In the rows, zero is written as 128.
Each path is a new rotation, seen through one point. The rows after it are directions, each followed by how far the rotation turns it, in deg/step (0 if it stays put).
Each turn is a multiple of 5 degrees from 10 to 175, or 0.
Rotation 1:
[127 133 129 132 110 130 120 118]
[128 138 120 114 130 135 127 140]
[124 128 132 123 110 127 130 117]
[133 142 118 125 126 134 119 138]
[115 129 132 115 117 131 134 121]
[143 136 121 128 115 131 121 131]
[108 136 123 118 125 132 128 127]
[143 128 126 120 115 131 126 129]
[113 145 122 127 122 125 125 128]
[135 124 130 113 120 140 127 128]
[124 144 124 130 114 120 128 126]
[127 129 125 116 125 146 118 129]
[129 137 127 121 113 119 137 130]
[125 135 123 127 122 142 115 125]
[126 133 126 111 119 124 139 135]
[129 133 126 131 112 134 115 118]
[125 139 121 113 129 131 133 139]
[129 128 132 125 109 130 126 117]
Directions:
[116 127 132 131 125 127 128 118] | 170
[124 123 125 123 122 121 118 134] | 0
[136 124 133 129 118 121 133 124] | 145
Rotation 2:
[112 126 125 117 141 124 117 136]
[128 132 134 123 139 138 145 140]
[114 120 139 121 133 133 116 134]
[124 138 124 116 143 125 136 141]
[116 116 137 127 133 143 132 134]
[126 136 136 116 137 124 119 142]
[115 122 128 122 139 135 143 133]
[125 128 142 126 135 138 114 144]
[119 129 132 109 139 124 137 130]
[117 123 127 131 139 141 126 143]
[127 132 147 111 131 130 131 135]
[109 122 122 122 142 129 125 135]
[130 134 139 124 136 140 134 146]
[111 119 137 114 135 126 124 129]
[124 136 123 128 143 131 133 148]
[121 119 146 117 132 140 132 132]
[117 133 125 118 141 122 116 141]
[122 125 134 124 137 140 146 138]
Directions:
[128 126 133 122 126 128 141 121] | 160
[131 125 130 137 126 140 133 132] | 135
Rotation 3:
[113 125 134 129 109 117 122 124]
[130 145 120 145 130 123 124 130]
[125 114 110 126 129 131 131 145]
[111 126 137 122 120 124 113 132]
[135 138 131 145 139 127 116 132]
[135 116 120 120 139 130 130 143]
[118 129 144 110 124 131 118 129]
[141 132 141 140 140 132 121 120]
[140 117 125 117 140 122 140 132]
[122 136 139 110 121 137 129 122]
[138 129 133 142 127 136 129 111]
[133 120 121 125 132 115 146 123]
[116 143 126 117 115 135 137 126]
[132 127 123 143 119 139 124 115]
[124 119 118 133 129 109 138 127]
[117 145 124 124 118 130 131 141]
[131 123 120 141 120 139 112 126]
[121 116 126 131 134 108 124 132]
Directions:
[119 121 125 128 138 128 135 128] | 120
[121 130 118 136 120 125 128 130] | 25
[119 139 131 122 131 124 125 124] | 125
[123 125 125 120 124 140 124 127] | 110
Rotation 4:
[136 111 116 135 137 141 124 126]
[128 125 126 113 138 137 110 135]
[120 111 141 110 123 129 121 121]
[144 121 146 120 122 135 138 134]
[132 127 131 120 120 113 132 150]
[129 112 126 144 116 117 124 133]
[146 129 128 143 130 129 110 134]
[134 129 122 119 133 115 108 118]
[140 113 125 120 131 127 130 108]
[140 121 122 111 139 136 134 137]
[117 110 123 114 126 126 125 141]
[128 111 143 135 121 142 123 138]
[137 135 145 123 121 124 115 140]
[133 123 134 127 115 106 125 121]
[151 122 123 138 126 121 135 128]
[135 126 108 126 137 119 119 139]
[125 108 118 129 130 131 113 119]
[139 123 135 118 137 146 117 125]
Directions:
[125 129 139 130 119 126 131 136] | 45
[135 129 129 121 127 122 139 124] | 70
[119 119 127 129 122 123 129 120] | 130
Rotation 5:
[139 128 126 125 133 103 127 123]
[142 136 133 133 136 113 116 117]
[137 138 136 141 136 128 127 110]
[132 133 133 136 133 130 148 111]
[132 129 128 125 126 119 151 119]
[136 129 123 122 119 107 137 122]
[136 134 122 131 123 106 121 120]
[135 132 125 142 135 114 120 115]
[134 128 131 142 145 125 132 115]
[136 129 136 128 141 125 144 116]
[137 135 136 119 123 118 144 116]
[135 137 127 125 113 114 135 116]
[132 134 119 140 117 112 128 116]
[133 124 120 144 137 113 131 118]
[137 124 130 134 147 115 134 119]
[141 132 140 122 141 119 137 118]
[139 141 141 122 125 121 132 113]
[134 140 127 136 116 124 136 112]
Directions:
[134 130 131 134 125 130 130 142] | 0
[128 121 128 121 135 126 139 133] | 70
Rotation 6:
[129 125 134 112 121 111 135 141]
[127 107 131 112 135 125 122 122]
[121 127 113 111 128 118 139 125]
[140 113 126 112 121 138 140 136]
[128 123 134 110 110 116 132 122]
[127 114 130 114 136 117 129 142]
[123 115 119 110 128 126 130 113]
[132 126 118 111 123 124 145 139]
[138 113 137 112 115 132 130 126]
[122 125 130 110 124 107 131 129]
[129 107 123 114 140 129 130 132]
[124 125 116 110 118 124 140 119]
[138 120 131 113 120 127 139 143]
[126 116 137 111 118 116 123 119]
[124 121 120 111 137 114 134 136]
[131 111 118 112 126 137 136 120]
[130 131 124 111 112 119 142 129]
[136 109 139 113 124 127 126 136]
Directions:
[129 136 132 141 133 131 127 125] | 0
[125 138 124 127 128 118 133 134] | 155
Rotation 7:
[135 132 136 110 124 121 135 117]
[121 121 120 143 123 140 118 135]
[130 134 135 120 142 112 139 125]
[135 129 121 128 111 143 119 124]
[116 121 136 131 142 116 135 140]
[138 143 122 124 124 135 122 109]
[127 113 133 133 121 126 133 150]
[120 136 123 124 141 127 124 109]
[142 132 135 137 112 130 132 142]
[117 113 121 116 142 127 124 123]
[130 149 134 141 120 131 133 129]
[137 107 121 120 131 120 124 131]
[110 144 133 130 129 141 132 126]
[146 121 126 136 124 112 126 126]
[119 129 128 110 132 146 127 135]
[126 129 127 148 119 113 132 120]
[142 125 131 115 141 139 120 136]
[109 130 123 130 112 123 135 125]
Directions:
[124 137 125 132 116 130 124 128] | 155
[126 124 126 124 123 114 127 122] | 170
[126 126 127 125 131 125 116 138] | 145
Rotation 8:
[135 133 127 126 109 133 116 121]
[115 143 115 121 128 129 126 122]
[139 126 118 123 123 131 139 113]
[139 139 126 114 133 129 116 127]
[134 142 116 141 123 127 126 123]
[130 143 128 122 140 135 141 122]
[146 131 126 127 122 144 128 132]
[122 149 134 128 123 136 119 125]
[122 133 115 131 121 140 141 127]
[132 129 134 110 123 138 129 117]
[130 134 113 124 115 132 114 131]
[122 141 122 127 127 124 133 110]
[141 129 111 116 132 134 135 130]
[143 141 133 126 126 128 118 118]
[124 148 116 134 132 133 130 133]
[135 135 132 130 127 139 144 117]
[133 134 127 117 124 146 121 137]
[123 139 127 138 111 134 124 120]
Directions:
[121 133 130 118 137 129 125 132] | 170
[127 127 134 126 124 117 133 137] | 0
